[[-38.7 -33.4 -10.5]
 [  4.8 -16.5 -23.6]
 [-35.6 -25.2 -11.5]
 [ 34.1 -20.7  51.2]
 [ 22.6 -32.8 -28.4]
 [ -9.8  21.1 -25.1]
 [ -6.1  28.4  -8.4]
 [ -1.4  25.5   1.7]]
:
[[ 22.6 -32.8 -28.4]
 [ -9.8  21.1 -25.1]
 [  4.8 -16.5 -23.6]
 [-35.6 -25.2 -11.5]
 [-38.7 -33.4 -10.5]
 [ -6.1  28.4  -8.4]
 [ -1.4  25.5   1.7]
 [ 34.1 -20.7  51.2]]

[[ 42.1  -7.9  32.5 -39.3]
 [-41.8   5.1 -33.7  33.8]
 [ 56.0  33.8  -6.2   8.8]
 [-45.1  -4.5 -22.8 -39.2]
 [-44.9 -26.1   4.7 -29.5]
 [-35.6 -31.7 -37.7  23.3]
 [-30.4  -8.8 -46.9 -33.7]
 [ 46.6  15.4  24.1 -26.7]
 [-30.3 -51.1 -29.2  12.7]
 [-65.9  19.3 -12.6  14.9]]
:
[[-30.4  -8.8 -46.9 -33.7]
 [-35.6 -31.7 -37.7  23.3]
 [-41.8   5.1 -33.7  33.8]
 [-30.3 -51.1 -29.2  12.7]
 [-45.1  -4.5 -22.8 -39.2]
 [-65.9  19.3 -12.6  14.9]
 [ 56.0  33.8  -6.2   8.8]
 [-44.9 -26.1   4.7 -29.5]
 [ 46.6  15.4  24.1 -26.7]
 [ 42.1  -7.9  32.5 -39.3]]

[[ -4.7   2.0  25.1   6.9 -11.6 -11.7  -9.9]
 [  7.1  12.5 -16.7  20.4  13.5   7.7   6.0]
 [-37.2   0.4   1.9 -28.4 -26.8   5.9  25.9]
 [ -6.7  20.9 -17.5 -15.8  14.8 -12.7 -14.1]
 [  0.6  40.1 -18.6 -34.4  50.7  20.3 -26.9]
 [-33.9   9.3 -23.7  25.3  -6.7  -0.3  50.4]
 [ 35.5 -38.9 -36.0  -6.0   8.5 -35.1 -20.4]
 [ 18.9  -3.1 -20.6  24.5   5.7 -10.5  -0.4]
 [  6.5  45.4  25.8  25.6 -35.8 -52.1 -24.3]
 [ 19.4 -32.3  46.7  18.1   8.2  18.3   0.5]]
:
[[ 35.5 -38.9 -36.0  -6.0   8.5 -35.1 -20.4]
 [-33.9   9.3 -23.7  25.3  -6.7  -0.3  50.4]
 [ 18.9  -3.1 -20.6  24.5   5.7 -10.5  -0.4]
 [  0.6  40.1 -18.6 -34.4  50.7  20.3 -26.9]
 [ -6.7  20.9 -17.5 -15.8  14.8 -12.7 -14.1]
 [  7.1  12.5 -16.7  20.4  13.5   7.7   6.0]
 [-37.2   0.4   1.9 -28.4 -26.8   5.9  25.9]
 [ -4.7   2.0  25.1   6.9 -11.6 -11.7  -9.9]
 [  6.5  45.4  25.8  25.6 -35.8 -52.1 -24.3]
 [ 19.4 -32.3  46.7  18.1   8.2  18.3   0.5]]

[[ 51.1 -51.3  50.1 -41.8 -51.2 -52.1  53.2 -51.1  41.9 -54.2 -35.9]
 [ 50.4 -52.3 -51.3 -45.7 -16.1  34.9  52.8 -51.8 -51.2  49.5  47.3]
 [ 10.2  -3.3   5.8   0.3  -3.0   2.2  -3.5   3.9   9.3  -4.0  -3.3]]
:
[[ 50.4 -52.3 -51.3 -45.7 -16.1  34.9  52.8 -51.8 -51.2  49.5  47.3]
 [ 10.2  -3.3   5.8   0.3  -3.0   2.2  -3.5   3.9   9.3  -4.0  -3.3]
 [ 51.1 -51.3  50.1 -41.8 -51.2 -52.1  53.2 -51.1  41.9 -54.2 -35.9]]

[[ 63.3  47.4  61.0 -37.0  23.1 -62.3]
 [-20.0  62.3  60.7  61.3 -65.0 -58.1]
 [-37.0  64.2 -50.3  63.5 -62.1  44.2]
 [-55.0  61.3 -61.7  61.7 -60.2  62.6]
 [ 52.0  60.6 -61.6 -61.6  59.0  62.2]
 [-60.7 -59.8  16.5  -5.6   9.6  28.8]
 [ 61.2  63.1 -48.4  61.2 -60.1  32.7]
 [ 61.5 -35.9  63.8  17.2 -38.8 -61.3]
 [ 21.5  55.0 -60.8 -61.3  63.8  62.5]
 [ 51.1 -60.9 -19.1 -63.2  63.3  11.9]
 [ 61.4  62.8 -60.2 -58.9  61.8  57.4]]
:
[[-55.0  61.3 -61.7  61.7 -60.2  62.6]
 [ 52.0  60.6 -61.6 -61.6  59.0  62.2]
 [ 21.5  55.0 -60.8 -61.3  63.8  62.5]
 [ 61.4  62.8 -60.2 -58.9  61.8  57.4]
 [-37.0  64.2 -50.3  63.5 -62.1  44.2]
 [ 61.2  63.1 -48.4  61.2 -60.1  32.7]
 [ 51.1 -60.9 -19.1 -63.2  63.3  11.9]
 [-60.7 -59.8  16.5  -5.6   9.6  28.8]
 [-20.0  62.3  60.7  61.3 -65.0 -58.1]
 [ 63.3  47.4  61.0 -37.0  23.1 -62.3]
 [ 61.5 -35.9  63.8  17.2 -38.8 -61.3]]

[[ 41.2 -12.7  41.2 -20.9]
 [-32.2   6.7 -32.2  48.1]
 [-12.8  -7.2 -12.8  58.3]]
:
[[-32.2   6.7 -32.2  48.1]
 [-12.8  -7.2 -12.8  58.3]
 [ 41.2 -12.7  41.2 -20.9]]
